[[30 40 85 59 68 99 38 57 59 52 85]
 [62 50 74 29 61 25 59 36 55 56 70]
 [44 72 52 75 78 62 70 67 92 43 89]
 [77 63 58 60 59 58 73 24 64 40 71]
 [56 53 64 47 30 88 84 90 26 74 83]] 52

[[  95  441 -306 -543  167 -123]
 [ -44  300 -174  -57  336   72]
 [   0  155   53 -136   58  194]
 [ 211  151 -191   19  341 -477]
 [ 108 -102  261  610 -396  591]
 [-149 -306  279  452 -247  385]
 [ 542  186   68  332 -189  261]
 [-255  213 -327 -224  435  544]
 [ 201  309   54 -451 -380  220]
 [-303 -116  373  547 -141  623]
 [ 242 -238 -258 -411 -484 -370]] 167

[[182 201 125 164 152 210 146 156]
 [166  40 148 146 158 151 179 162]
 [185  81 141 149 173 185 174 216]
 [181 124 149 121 178 153 132 122]
 [173 215 174 187 162 132 181 147]
 [181 174 145 206 134 182 175 113]] 146

[[2 6 3 3 7 3 4 3 7 7 4 3 5 5 5 3]
 [2 5 3 3 7 2 4 2 7 6 4 3 4 4 5 2]
 [2 5 5 5 3 5 5 3 2 3 3 4 5 3 3 4]
 [2 5 3 4 6 3 3 3 6 6 4 3 3 4 4 2]
 [2 6 5 5 3 5 6 3 2 5 3 4 6 4 3 4]
 [1 7 4 3 4 2 7 5 4 5 5 3 6 6 3 5]
 [3 3 4 5 5 4 2 0 5 6 3 4 3 2 5 1]
 [7 2 5 6 3 7 2 3 3 3 4 6 3 2 4 4]
 [7 3 5 6 5 7 2 3 5 7 4 5 3 3 5 4]] 5

[[ 77 103 189 133  75 116 101 118 103  72 149  61  95 188]
 [ 45 112  62 143 134 103 161 200 119  77 124 117 103 104]
 [ 43 107  63 138 139  59 150 103 118  76 117 128  96  98]
 [ 78 140 155  90  79 118  87 103  94 103 128  51 127 106]
 [107  89   2  84  79  74  51  62 169  66 116 166 155  94]
 [ 63  98 106 103 129  97 184 115 163 101 124  89 101 103]
 [160  87 183  74 126 147  70 103 116 130  78  83  35  84]] 95
---
[[-1.51 -3.27  2.18  2.38  6.98]
 [ 1.65  1.11  1.91 -2.69 -0.69]
 [-1.13  2.61 -0.10 -0.15  2.76]] >> 2.76

[[ 3.40  7.13 -0.60  1.58  3.35 -7.82  4.22]
 [-2.54  1.65 -0.48 -1.72 -2.10  0.32 -3.94]
 [-1.01  6.42  1.20 -2.01 -3.78  0.89  0.51]] >> 0.51

[[ 0.45 -6.76  4.17 -0.10 -7.15]
 [-3.36 -7.47  5.43 -1.54 -7.52]
 [-7.12  4.20  2.74  5.94  3.60]] >> 3.60

[[ 1.35  0.87 -7.92  7.65]
 [-1.20  3.41 -8.28  0.88]
 [-1.14  1.48 -7.19  4.12]] >> 4.12

[[ 3.94  0.36  2.95  2.29 -5.58]
 [ 1.86  1.83  0.02  0.25  0.04]
 [-3.11  1.71  1.64  6.14  1.08]] >> 1.08

[[-4.28 -4.39  0.23 -3.15  1.20 -0.61 -7.24]
 [ 0.62 -0.95 -2.04  5.76 -1.24  2.46 -4.11]
 [-0.64  2.86 -1.91 -7.61  3.07 -2.70 -4.87]] >> -4.87

[[-4.69  1.06 -6.00 -4.15]
 [ 0.10  7.76  3.22 -3.03]
 [-3.29  6.53  5.84  0.72]] >> 0.72

[[ 3.14 -0.05  7.97  7.44  3.62  6.40]
 [ 0.72 -2.72  3.63  2.60 -2.51  2.32]
 [ 3.14 -1.07  6.89  6.86 -1.38  6.18]] >> 6.18

[[-2.63  1.13  0.80  0.69 -1.26 -1.20 -0.20]
 [ 0.22  6.23 -0.76  0.33 -0.57 -0.34  1.62]
 [-0.47 -1.46 -0.27 -0.94  0.31  0.30 -1.25]] >> -1.25
---
[[282 107 394 559 601]
 [862 276 179 687 650]
 [186 587 440 458 417]] ans = 276

[[1054 5702 2409 5135 5001 5286 8557]
 [2330 8817 2243 3912 4094 4729 8943]
 [3478 2893 8699 8291 7930 7013 2943]] ans = 8817

[[  42 -334 -722 -295  466]
 [-452 -333 -178  249 -774]
 [ 464 -872   43  563 -186]] ans = -333

[[39 26 51  8]
 [43 90 44 28]
 [82 46 13 54]] ans = 90

[[ 21  49  -1  28 -14  21  14]
 [ 24   4  30  -5 -14   8 -30]
 [ 31   4 -29  -5 -14  14  41]] ans = 4

[[40 35 53 97]
 [41 41 17 40]
 [46 47 58  5]] ans = 41
---
((5.17, 5.94, 0.23, 3.02, 6.35, -3.93), (-8.23, -5.09, 1.22, 1.87, 1.83, 3.89), (2.61, 4.57, -1.93, 4.64, 5.59, -2.58)): 5.17, -2.58
((2.39, 3.75, 4.09, 8.07, -2.19, -6.99), (0.94, 3.65, 4.50, -5.87, 6.74, 1.05)): 2.39, 1.05
(0.76, 1.57, 1.89, 6.94, 6.57): 0.76, 6.57
(-5.98, -2.31, -3.95, -5.03, -5.13): -5.98, -5.13
(-6.35, 0.83, 4.78, 0.09, 1.19): -6.35, 1.19
(4.00, -6.07, -5.92, -4.88): 4.00, -4.88
(-2.52, 6.18, 5.21, 6.84): -2.52, 6.84
(-0.45, 1.61, 7.02, -6.35, -7.01): -0.45, -7.01
(-6.14, 0.85, 6.90, 6.40): -6.14, 6.40
(2.72, -1.66, 7.31, 5.39, 1.56, -3.45): 2.72, -3.45
---
array([[151, 140, 163, 148, 145, 137],
       [144, 180,  56, 125, 154, 195]]) yields 125

array([[ 970,  402,  416,  693],
       [ 672,  153, -618, -173]]) yields 153

array([[ 645, -648, -277, -687, -788,  -72, -244],
       [-377,  -38, -686, -138, -167, -835, -697]]) yields -167

array([[3, 7, 4, 1],
       [3, 7, 4, 2]]) yields 7

array([[49, 57, 35, 62, 20, 31],
       [45, 96, 63, 92, 39, 83]]) yields 92

array([[76, 27, 21, 43],
       [56, 90, 48, 42]]) yields 90

array([[ 10,  18, -36,  33, -32],
       [ 29,  35,   5, -14,  42]]) yields 5
---
[[ 1.21 -0.22 -3.02  0.34  0.86 -0.88 -0.11 -2.47]
 [ 0.06 -0.97 -2.44  1.47  1.54 -0.28  0.97  0.33]
 [ 1.75 -2.26  4.34  2.45 -0.20  0.59 -2.02  0.76]
 [-1.84  2.28  2.70 -1.24  0.44 -0.07  2.11  0.24]
 [ 0.24  0.35 -0.88  0.88 -1.17 -0.20  0.56  0.13]
 [-0.78  0.22 -0.54  0.91 -0.25 -0.03 -0.18  0.64]
 [-1.05  1.32  0.45 -1.08  0.81 -0.50 -1.27  0.40]
 [-0.42 -0.28  0.79  3.14  0.44 -0.16  0.19  1.22]
 [-1.31  0.97 -1.45 -2.66 -1.46 -0.41 -0.28  3.24]
 [ 0.04  1.82  0.09 -0.59  0.63  0.53  3.71  5.94]] gives 1.75

[[ 4.90  0.81 -3.01  1.82  3.32 -3.13  5.01  4.86]
 [-4.65 -2.62  3.34 -4.77 -4.67  2.16 -4.96 -4.13]
 [ 0.35 -4.25  4.34 -4.63 -4.24  2.95 -3.55 -0.33]
 [ 6.61  2.13 -3.69  5.98 -2.28  6.26 -5.08  2.58]
 [ 2.75  3.81 -5.47  1.86  2.72  0.57  2.94  6.22]
 [ 3.63 -0.93 -3.27  8.14  0.31 -4.35  7.03 -4.21]] gives 0.35

[[ 2.49  0.97 -1.06  2.02 -0.98 -0.71 -2.05  0.03 -0.28  3.94  6.76 -1.13
  -1.57]
 [-0.22  0.18  0.96  0.87  1.29 -0.44  1.10  2.33  0.54  3.16 -0.49 -1.17
   2.45]
 [-1.70 -1.23  0.13 -0.06  1.55  0.14 -3.42  3.32 -4.58 -2.99 -2.75  1.76
   1.63]
 [-1.10 -1.88  0.45 -0.07  0.19  1.09 -3.97 -0.48 -3.90  2.23 -2.54 -0.23
  -0.73]
 [ 1.53  3.85  0.03  1.66 -0.62 -0.78 -0.93 -0.95 -1.81  4.43 -2.89 -0.69
   1.19]
 [-1.72 -2.93  0.65 -2.58 -0.14  0.62 -1.28  1.01  3.43  1.09 -4.58  2.42
   2.46]] gives -1.70

[[ 0.20 -0.44 -0.16  8.33 -2.19 -0.16  0.22]
 [ 0.13 -0.30 -0.11  5.46 -1.55 -0.11  0.13]
 [ 0.07 -0.15 -0.05  2.76 -0.83 -0.05  0.08]
 [ 0.13 -0.29 -0.10  5.52 -1.48 -0.11  0.16]
 [ 0.14 -0.29 -0.11  5.52 -1.45 -0.11  0.14]
 [ 0.06 -0.15 -0.05  2.71 -0.74 -0.05  0.06]
 [ 0.14 -0.30 -0.11  5.37 -1.52 -0.11  0.13]
 [ 0.00  0.00  0.00  0.09  0.02  0.00  0.00]
 [ 0.20 -0.44 -0.16  8.14 -2.25 -0.16  0.22]
 [ 0.20 -0.44 -0.16  8.28 -2.26 -0.16  0.22]
 [-0.20  0.44  0.16 -8.28  2.20  0.16 -0.22]] gives 0.07

[[-4.67  2.95  0.50 -1.37  4.50 -1.62  1.94  2.55 -0.24]
 [-4.28 -0.30  8.09 -1.37 -4.32 -4.12  1.05 -4.17  5.98]
 [ 1.04  0.92  0.22 -1.37 -1.30  0.54 -1.00  1.16 -0.23]
 [-0.03 -0.03 -0.02 -1.37  0.02 -0.02 -0.03  0.02  0.01]
 [-1.25 -0.37  0.47 -1.37 -0.26  1.54 -1.25  1.97  1.89]
 [-3.86  2.89  0.67 -1.37  2.82 -0.95  2.18  2.13 -0.65]] gives 1.04

[[-1.80 -1.17  0.67  1.24  2.62  2.39]
 [-1.91 -3.30  2.86 -2.92  2.90  3.14]
 [ 6.79  5.35 -1.67  0.22 -3.55 -3.68]
 [ 4.76  2.98 -1.21  0.13 -2.55 -2.56]
 [-5.86 -3.80  1.21  0.34  3.09  3.09]
 [ 5.95  1.98  1.48 -3.17 -0.64 -0.38]
 [-5.22 -1.35 -2.11  3.70 -0.12 -0.34]
 [ 4.54  3.15 -1.23 -0.50 -3.21 -3.06]] gives 6.79
---
[-5.27  6.45 -7.36  1.21 -4.38] → -5.27
[ 3.05  4.21  5.44 -7.55 -3.16 -5.01] → 3.05
[ 2.99 -4.48  4.84 -3.00 -5.74 -7.45] → 2.99
[-6.66  0.34  2.61 -4.27 -3.73] → -6.66
[-8.28 -4.40 -7.32  4.02] → -8.28
[6.69 6.84 5.51 2.62] → 6.69
